In the rows, 128 means zero.
Each row of Y is roughly a mix of the hidden directions of one of 4 groups; some rows fit no group.
Y (162 x 12):
[[136 157 123 117 118 121 111 118 148 109 190 125]
 [ 92 130 141 130 169 122 134  95 103 102 151 135]
 [134 139 122 153  93  99  81 108 110 134 143 135]
 [155 143 104 112 129 138 117 121  84 128 128 175]
 [161 123 147 133 134 117 121 111 144 100 102 178]
 [131 140 136 175  84 129 105 137  97 146 127 128]
 [137 130 109 168 137 141 112 129 178 111 148 149]
 [154 110 153 118 126 166 158 134 153  98 109 143]
 [115 152  99  78 114 133 128 111 156 116 131 153]
 [119 121 117  96 131 132 102  97 119 114  83  98]
 [ 92 147  93 145 155 124 138 148 134 132 160 154]
 [122  91 112 128 157 161 118  87 141 131 111 110]
 [123  86  90 120 143 159 119 114 125 159 112 113]
 [159 134 167 127 121 145 163 144 116 165 130 109]
 [101 133 103  78 135 117 135 126 139 106 146  95]
 [118 152 153 156  92 103 126 139 147 168 133 118]
 [127  90 158 125 132 112 150 115  80 121 109 115]
 [157 130 143 144 110 105  78 127 136 130  91 121]
 [173 119 119 169 112 128 116 112 114 123 132 166]
 [116  85 121 108 119 146 106 130 145 122 167  96]
 [121 152 100  84 107 132 118 102 155 113 149 146]
 [154  92 152 164 149 147 123 135 126 126 108 160]
 [112 107 147 136 174 149 162 149 109 138 127 149]
 [135 135 105 141 122 111 144  99 155  81 159 138]
 [134 142 119  89 128 122  99 120  90 116  99  96]
 [ 89 101 105 149 127 166 104 118 147 136 143 142]
 [113 126 129 156 123 107 174 138  94 119 107 155]
 [143 124 135 106 148 108 120 123 163  93 159  95]
 [131 120  61 142 140 136 130 152 112 147 121 132]
 [156 170 135 113 145  88 133 149 127 103 146 123]
 [158 114  97 134 126 147 102 166 120 159 105 122]
 [144 185 121 126 146 131 123 141 148 115  88 130]
 [149 153 121  80 142 131 155 122 113 120 115 165]
 [153 102 153  95 128 143 153 126 102 136  89 122]
 [138 120  94 161 115  89 128 113 137 142 112  91]
 [151 133 107  81 129 133 112 134 121 152  83 121]
 [181 107 113 133 141 122 102 112 114 115  94 125]
 [132 107 104 130 169 136 114 119  77 133 114 148]
 [137 118 134  86 171 114 141 109 167 122 128 129]
 [135 147 154 132 150 100 131 174 123 108 163 132]
 [146 167  94 148 140 113 133 100 129 114 164 119]
 [112 109 154 123 162 169 115 129 114 160 124 152]
 [124 117 162 133 111 178 111 116 142 146 142  99]
 [135 153  96 107 111  88 144 143 127 120 116  89]
 [117 118  95 140 179 135 144 163 143 139 121 113]
 [132 138 141 161  70 118 132 134 163 125 124 130]
 [116 125  91  93 153 111 107 127 154 116  96 112]
 [ 95 111 100 126 138 113  88 112 109 110 100 145]
 [141 116 157 128 107 101  94  89 133 107 104 140]
 [132  85 142 113 100 116 109 164 150 146 108 117]
 [103 110 134 113 136 155 121 140 147  97 178 143]
 [131 121 108  94 130 134 173 148 133 142 111 168]
 [171 105 149 136 132 110 113 116 106 114  86 139]
 [ 85 144 115 139 103  95 100 126 159 120 135 142]
 [171 156 140 111 125 106 119 127 126 114  93 162]
 [123 116 138 108 107  87 134 110 167 129 100 155]
 [126 174 136 136  94 114  95 118 136  94 127 136]
 [102 150 142 143 120 112  84 128 156  97 127 103]
 [110 175 107 167 126 118  93 130 120 131 120 144]
 [119 114 111  89 122 115 120  70 132 106 129 122]
 [125 132 149  87 105 125 112 108 111 109 131 174]
 [153 132 139  77 125 107 145 141 134  99 155 110]
 [135 109 168 151 103 132 115 146 154 136  97 157]
 [125 103 132  98 128 183 141 131 119 159 115 144]
 [174 151 115 115 150 116 145 150 120 117  96 153]
 [137 145 102 147 131  99 154  91 104 128 153 101]
 [ 89 123 118 110 135 151 110 164  93 127 118 155]
 [111 141 148 158 167 139 124 147 121 168 134 154]
 [149 145 104  89 117 142 145 162 132 153  96 132]
 [165 127 125 164 159 109  98 130 142 108 105 140]
 [102 147 105 136 137 109 117 112 179 105 152 128]
 [151 136 130 112 132 152  84 117  87 128 134 158]
 [131 142  95 161 158  98 120 146  95 113 115 137]
 [154 142 130 142 109 136 151 139 123 136 165 178]
 [113 135 128 146 104 104  91  93 147 109 153 105]
 [124 147 114 126 153  99  97 113 104 156 166 118]
 [136 112 130 117 122  80 104  96 116 153  97 126]
 [154 147 120 130 134 134  97 113 102 120 183 129]
 [158 143 173 146 127 108 168 145 111 133 133 139]
 [113 108 122 142 146 161 141 159 100 154 135 163]
 [111 127 117 149  77 132 125 155 162 133 111 106]
 [134  96 132 183 159 130 128 158 130 130 117 118]
 [123 123 131 119  88 131  97 124  72 120 116 136]
 [105 133 128 131 131 102 120 132 190 100 138 134]
 [106 162 111 147 123  96 129 156 162 123 143 103]
 [123  97 123 112 103 147 111 130 138 124 182 102]
 [ 97 140 147 149 134  88 131 122 168 100 138 140]
 [160 122 130 143 152 113 109  86 114  90 131 144]
 [117 136 118 140 115 142  97 164 138 169 124  92]
 [101 131 158 152  77 129 121 146 103 138 124 144]
 [112 100 162 116 110 105 160 109 107 118 143 157]
 [117 132  77 119 159 125 100 113 161 121 117 119]
 [111 149 149  83 122 150 150 154 113 133 157 113]
 [ 94 140 118 159 111 102 134 131  96  96 119 155]
 [125 116  93 149 175 125 117 107 125 109 152 102]
 [151 137 142 139 119 139 106  77 113 115 138  89]
 [ 92 128 129 110 144 103 175 105 145 107 140 135]
 [145 106 138 139 124 143 170 120 108 167  96 143]
 [136 111 110 120  92 124  90 108 125 138 119  82]
 [127 137 131 102 131  78 117 101 165 139 147 141]
 [ 95 143  89 126 133 149  81 110 135 111 130 132]
 [112 135 100 125 152 154 144 148 116 138 122 182]
 [147 165 120 147 160 131 120 169 101 145 133 116]
 [102 143 119 167 132 114 155 153 152 162 131 147]
 [178 130 160 127 133 147 152 124 161 126 142 107]
 [125 124 143 190 137 149 141 124 122 151 137 155]
 [141 149 156 118 105 112 156 101 161  95 134 140]
 [164 139 106 132 115  96 157 105 140 130 167 124]
 [171 144  88 100 143 120 146 115 145 130 151 120]
 [ 93 139 156 108 117 124 122 181 128 124 104 131]
 [116 148 114 137 155  91  87 139 151 109 120 105]
 [149 101 107 128 143 120 153 112 161 106 106 164]
 [ 62 127 129 151 133 137 117 136 136 106 115 112]
 [106 127 123 138 132 124 109 134  86 153 107  80]
 [132 127 147  78 126 105 145 113 175 120 129 125]
 [134 117 106 136 116  81 175 132 111 123 131 154]
 [ 82 144 134 120 101 117 159 135 162 124 153 132]
 [118 114  84  97 117 138 100 108 127 139 100 102]
 [ 85  98 121 124 101 146 125 115 139 146 151  94]
 [148 104 162 126 112  82 155 117 113 124 145 144]
 [ 97 124 120  93 143  82 109 106 150 133 120 141]
 [155 109 144 156 113 148 105  91 125 106 146 156]
 [144 147 110 105 135 148 105  88 135 127 174 126]
 [119 100 151 140 139 158 141 154 143 156 101  97]
 [141 153  86 105 147 128 137  97 138 126  91 142]
 [129 144 101 112  89 115 113  96 163 107 145 122]
 [ 96 133 134 113 153 169 155 160 144 107 132 140]
 [136 129 142 103 103 109 166 130 157 144 116  87]
 [138 153 114  94 152 140 105 147 125 125  86 155]
 [119 113 142 125 151 129  99 171 133 134  80 118]
 [129 120 108 105 183 150 118 112 140 142 150 106]
 [140 138 120  95 129 131 161 170 105 135 146 160]
 [123 133 148 103 143 139 184 153 151 150 128 126]
 [122 174  91 150 141 125 123 117 139 130 113 166]
 [146 111 102 109 105 101 130 101 145 100 115  92]
 [144 150  73 125 129 154 117 154 140 145 104 128]
 [111 112 140 106 105 151 100 162 141 136  85 135]
 [145 128 148 121 128 111 143  92  90 117 159 160]
 [100 131 120  82 128 125 130 125 164  89 137 111]
 [ 91 122 150 172 152 140 102 126 147 109 137 141]
 [120 121 124 161 191 137 128 133 137 150 114 137]
 [140 104 102 132 111  73 111 155 115 122 124 143]
 [144 134 141 130 134 106 157 129 149 161 140 180]
 [127 103 148 111 104 159 118 105 150 146 166 107]
 [113 135 123 149 166 142 122 167 108 159 137 100]
 [121 119 158  81 163 126 145 124 158 134 111 135]
 [136  84 118 148 146 151 156 105 108 106 152 132]
 [153 130 128 112  93 117 118 101 140 118 161  87]
 [169 144 105 105 153 136 138 135  82 132 115 124]
 [157 120 129 177 127 119 116 162 118 146 111 101]
 [161 111 162 130 146 131 120 108  98 116 104 164]
 [128 150 156 173 110 149 137  91 122 121 135 154]
 [132 147 122 116 166 102 103 117 128 105  89 102]
 [123 174 129 109 121 151 116  91 119 104 141 157]
 [153 118 116  92 160 143 143 117 118 112 138  83]
 [131  99  93 121 140 151 127 113 111 166  92 117]
 [112 109 168  95 109 135 136 108  88 143 116 133]
 [135 104 126 119 138 151  89 162 103 147  95 139]
 [110 100 137 113  79 136 134 153 102 157 114 130]
 [137  89 103 125 169 154 123 106 147 135 141 104]
 [136 159 114  93 121 104 144  99 162 110 150 138]
 [150 127 107 111 136 129 166  93 113 138 168 146]]
In each list below, one row fits none of the groups, and each other row fits one group, some only roughly. Which row is it?
  Z_998: [ 97 139 151 134 172 124  80 125 124 145 133 130]
  Z_872: [147 131 128 129 119 133 145 120 184  96 137  94]
  Z_409: [161 123 152 156 149 179 119 125 121 106 126 134]
  Z_926: [117 136 137  97 113 162  75 136 142 125 107 135]
  Z_857: [147 133 107 164 133 143 163 113 152 161 138 152]
  Z_425: [114 156  99 109  96 114 146 114 172 113 136 132]
  Z_311: [148 122 119 180 128 119 162 135 164 143 119 132]
  Z_367: [171 112 137 113 147 112 155 106 136 145 166 118]
  Z_703: [141 134  88 127 114 128 105 109 116  84 162 121]
  Z_754: [133 113 131 133 188 168 137 134 138 111 118 137]
  Z_97: [172 148 101 123 133 106 112 107 146 129  88 131]
  Z_2: [104 103 118 164 153 115 111 145 139 131 125  83]
  Z_651: [167 119 137 135 129 120  89 104  83 130 130 145]
 : Z_97
  Z_542: [140 130 180  94  91 131 118 123 106 143 127 126]
  Z_796: [136  76 122 152 139 135  98 130 144 138  95 110]
  Z_951: [125  81 111 104 144 123 149  90 136 104 111 133]
  Z_475: [108 169 119 144 159 142 103 131 105 105 100 141]
  Z_777: [101 126 119 109 114 148 189 122 152 136 122 136]
  Z_517: [174 133 126 155  89 119 143 124 103 146 143 143]
  Z_447: [106 143  97 138 105 103 175 125 158 121 132 121]
  Z_731: [128  97 117 161 124 102 102 125 126 123 127  77]
  Z_893: [169  91 145 121 139 131 115 120 101 155  97 130]
  Z_338: [167 134 143 141 101 123 128 145 161 146 127  86]
  Z_233: [109 114 109  90  98  99 134 120 112 123 104  95]
 : Z_893
  Z_325: [168 105 145 156 122 127 124 138 137 159 149  91]
  Z_835: [128 130 173 131  97 142  93 119 148 102 134 151]
  Z_496: [139 145  79 118 154 131 142 137 123 153 102 158]
  Z_328: [112 119 135 110 152 130 146 130 169 114 116 178]
  Z_53: [155 147 130 167 168 147 125 150 106 119 131 105]
  Z_681: [104 132 135  97 174 120 119 118 165 111 142 145]
  Z_662: [157 118 126 152 137  93  94 137 134 131 151  88]
  Z_266: [182 133 101 111 124 124 145 121 104 101 108 139]
  Z_113: [103  80 142 136 130 173 115 124 102 132 131 117]
  Z_415: [152 167 100 152 120 140  91 148 145 138 145 116]
  Z_612: [106 109 104 106 133 124 121 125 103 102 111 179]
  Z_290: [158 152 143 122 145 113 106 145 131 134  79 153]
  Z_585: [147 126 110 139 163 162 157 121 135 154 151  98]
  Z_958: [105 101 101 157 140 142 138 112 164 111 160 126]
 : Z_53
  Z_479: [111  92 128 165 120 159 134 114 164 153 138 132]
  Z_994: [121 102 108 148 117 134 145 165 132 178 137 144]
  Z_37: [142 131  66 118 132 153 128  99 132 149 126 135]
  Z_642: [167 141 145 147 127  85  89 137 113 117 125 124]
  Z_580: [148 127 111 161 158 119 109 118  89 159 139 144]
  Z_720: [ 86  83 128  99 115 130 146 101 135 134 129 113]
  Z_665: [144 119 123 170 139 131 141 113 166 146 169 123]
  Z_110: [ 88  97 119 123 115  90 133 152 158 126 113 114]
  Z_423: [ 93 113 122 121  99  97 108 116 130 132  80 131]
  Z_12: [138 113 144 159 147 150  97 110 152 163 144 106]
 : Z_12
  Z_505: [160  94 112 121 144 126 161 131 160 154 149 116]
  Z_27: [105 136 149 116 131 135 132 162 158 149 141  81]
  Z_429: [120 104 138  91 120 145 157 141  93 157 103 123]
  Z_476: [120 148  81 159 134 135 165 132  98 131 121 141]
  Z_455: [123  72 146 132 145 161 148 119 144 132 152 123]
  Z_463: [139 114 108 131 133 115 112 135 179 135 165  97]
  Z_445: [169 147 166 153 129  93 118 133 105 121 120 134]
  Z_936: [143 105 122  80 109 117 120 101 109  99 107 115]
  Z_388: [137 131 113 135  85 135 116 136 172 145 143  93]
  Z_981: [114 140 167  81 154 129 144 135 158 140 140 125]
  Z_713: [141 152 146 141 141 141 113 127 113 148 174  88]
  Z_598: [120 139 157 162  79 120 124 118 147 115 145 104]
  Z_467: [114 140 138 150 183 152 129 143 154 135 146 148]
 : Z_27
  Z_755: [139 128  70 129 106 131 128 132 160 121 134  94]
  Z_984: [131 127  95 115 117 101 110 149 174 132 156 109]
  Z_987: [149 148 130 137 104 123 121 123  80 161 159 114]
  Z_71: [110  92 161 115 155 144 131 121 114 144  93 151]
  Z_559: [146 102 114  99  93 132 160 146 150 158 115 134]
  Z_887: [163 142  96 158 158 100 138 144 134 134 139 105]
  Z_356: [102 145 128 156 116 154 115 135 170 142 164 141]
  Z_884: [114 121 111 101 119 151 119 164 102 122 172 146]
  Z_846: [108 162 142 151 112  82 144 114 138 139 119 157]
  Z_182: [134  94 129 124 152 159 141 119  75 144 134 120]
  Z_152: [117  99 135 100 101 165 147 144  95 142 137 146]
 : Z_846
  Z_287: [178 151 107 152 113 136 116 123  99 139 154 137]
  Z_298: [103 149 154  95  92 130  97 134  98 125 139 136]
  Z_340: [ 97 101  99 136 163 125 130 125 126 117  95 161]
  Z_235: [ 81  75 139 128 113 144 140 146 127 137 122 130]
  Z_316: [162 144  95 102 138  93 123 125 154 125 126  98]
  Z_57: [157 159 115 150 140 114 137  87 168 123 130 128]
  Z_511: [120  99 105 132 164 142 144 153 160 138 158 146]
  Z_268: [162 133 147 101 110 159 101 115 159 115 116 107]
  Z_838: [102  88 144 124 171 140 108 132 148 108 114 114]
  Z_864: [ 80 152 132 104 147 139 108 149 103 136 154 122]
  Z_87: [142 142 115 142 108 147 148 149  96 144 145  81]
  Z_435: [140  98 139 142  96 141  96 156 139 154 120  96]
 : Z_268
  Z_468: [136 168 120 123 118  75 116 157 142 121 110 128]
  Z_942: [ 93 130 137 133 110 129  81 162  97 126 135 119]
  Z_241: [144 134 145 120 106 106 147 148 158 121 182 128]
  Z_992: [159 140 137 146 159 151 155 103 106 149 158 120]
  Z_674: [145 127 110 120 175 139 110  85 117 116 120 101]
  Z_153: [130 187 121 135 127 115 100 117 144  94 124 127]
  Z_485: [103 147 140  89 156 142 142 140 115 140 162 156]
  Z_937: [156 121 109 150 139 121 120 135 150 114 168  83]
  Z_675: [138 127  91 115 106 112 172 132 150  92 136 120]
  Z_24: [113 131 137 137 127 100  91 131  90  99 111 160]
 : Z_937
  Z_100: [108  73 142 153 135 153 118 107 120 128 153 117]
  Z_223: [108 140 159 148 120 161 118 118  90 115 104 156]
  Z_217: [150 151 148  79 117 147 106 101 149 124 139 139]
  Z_342: [107 135 132 143 171 119 121 143 136 123 184 126]
  Z_844: [130  95 109 107 126 101 145 120 124 134  72 133]
  Z_778: [119 106 107 172 162 145 139 125 156 149 120 148]
  Z_480: [154 140 113 148 155 155  80 142 143 149 119 136]
  Z_810: [133 122  99 153 160 132 143 115 127 146 168  92]
  Z_60: [107 137 172 133  82 105 112 148 120 109 131 122]
  Z_471: [111 138 167 116  99 126 152 142 138  98 145 163]
  Z_284: [170 142 108 142 119 113 139 132 161 149 152  96]
  Z_96: [141 100 145 166 146 163 120 109 115 120 152 154]
  Z_957: [101 131 150 155 170 125 116 145 139 122  98  97]
 : Z_342
  Z_962: [123 149 124 137 154  98 118 107 171 106  95 122]
  Z_668: [129 148 118 152 167 116 118 117 166 132 169 119]
  Z_832: [102  83 130 121 163 126 117 150  95 131 109 140]
  Z_692: [123  71 117 102 130 143 116 152 116 153 113 141]
  Z_213: [156 138 134  94  91 116 152 140 124 118 168 116]
  Z_154: [140 126 115 167 145 166 129 104 136 128 119 171]
  Z_908: [131 149 160 169 160 106 130 124 154 108 112 141]
  Z_186: [148 140 146 115 149 169 120 129 119 149 119 176]
  Z_575: [ 96 122 116 112 121 144 158  95 105 121 153 162]
  Z_297: [119  97 138  95 100 121 146 178 122 142 137 124]
  Z_136: [111 104 134  99  99 158 128 163 106 139 157 131]
  Z_232: [ 99 117 158 125 107  97 124 158 157 108 102 116]
  Z_464: [137 133 161 164 138 162 160 156 144 137 121 141]
  Z_330: [155 129  89 101 139 137 160 129 149 129 160 151]
  Z_86: [138 118 114 113  93 178 132 139 151 153 128 151]
 : Z_154
